0: [104  85  79  96 183  50  86 155 134 102 125 132]
1: [172 134 139  66 116  92 142  97  56 167 183 124]
2: [154 188  75 177 149 172 135 186  97 153 133  90]
3: [163 123 114  69 138  93 144 120  44 166 185 122]
4: [131  73 132  18 140  92 110 115 134 111 129 154]
5: [182 183  65 160 147 137 144 157  74 146 145  81]
6: [155 163  36 176 114 160 132 150  83  92 137 108]
7: [179 130 132  71 102 100 168 101 100 133 216 117]
8: [165 150  85 147 114  99 178  90  66 154 197 127]
9: [179 166  86 144 132  95 170  84  68 157 182 120]
10: [112  50 114 126 112  85 131 137 165  82  95 198]
11: [203 177  82 111 155 116 154 124  72 154 159  91]
12: [135 101  96 185  76 192 115 108  62  97 117 146]
13: [164 105 187  67 121  78 139  94  79 145 171 158]
14: [103 113  85 171 203  51 147 162 150 127 141 141]
15: [126 118 115 168  95 130 183 120 180  87 215 142]

[101 116 105 116 143  90  89 155 206  79 111 192] 10 0 14
[142 124  80  98 155  83 127 128 172 132 137 228] 10 0 14
[117  55 121 117 161  73 160 111 168 164 188 155] 14 0 4
[193  89 156  75 124  93 158  57  91 120 140 141] 13 1 7
[123  96  50 140 102 181 101 164  88  72 152 114] 6 12 2
[147 115 128  68 165  80 157 110 143 184 146 203] 13 4 1
[147  74  87  74 168 132 166 143 176 137 145 195] 4 10 0
[ 85  71  82 112 136  82  84 143 166  93 118 188] 10 0 4
[160  78 109  65 163 101 155 109 148 160 166 195] 4 13 7
[167 127 123  85 120  99 166  88  62 157 203 112] 1 3 7
[166 142  63  89 177  85 125 129 145 143  96 199] 0 14 4
[132  96  44 170 126  97 135  91 160 104 118 194] 10 14 15
[134  83  76 136 106 103 180  86  96 155 204 145] 8 9 7
[112  81  88 140 113 101 183 105 104 133 215 165] 8 15 7
[127 147  25 165 144  95 152 106 145 122 120 184] 14 6 9
[143  76  96 156 114 117 197  89 151 129 123 208] 10 15 8
[126 109  88 164 129 103 197 110 112 164 214 148] 8 9 15
[145  93  80 123 167 175  93 180  90  87  69 116] 6 12 2
[181  95  81  58 136 101 127 130  71 138 182 112] 3 1 7
[153 163 116 162 172  54 142 137  61 174 157 125] 9 8 11
[107  47 156 100 123  73 119 141 138  74  98 178] 10 4 0
[185  97 150  56 185  78 173 130 142 142 122 140] 4 13 3
[ 95  92  82 125 141  75 100 141 171  97 104 208] 10 0 14
[ 96 102  56 133 113 138 161 112 168  94 143 210] 10 15 14
[150 128 151  68 151  94 159 103 150 184 155 205] 13 4 1
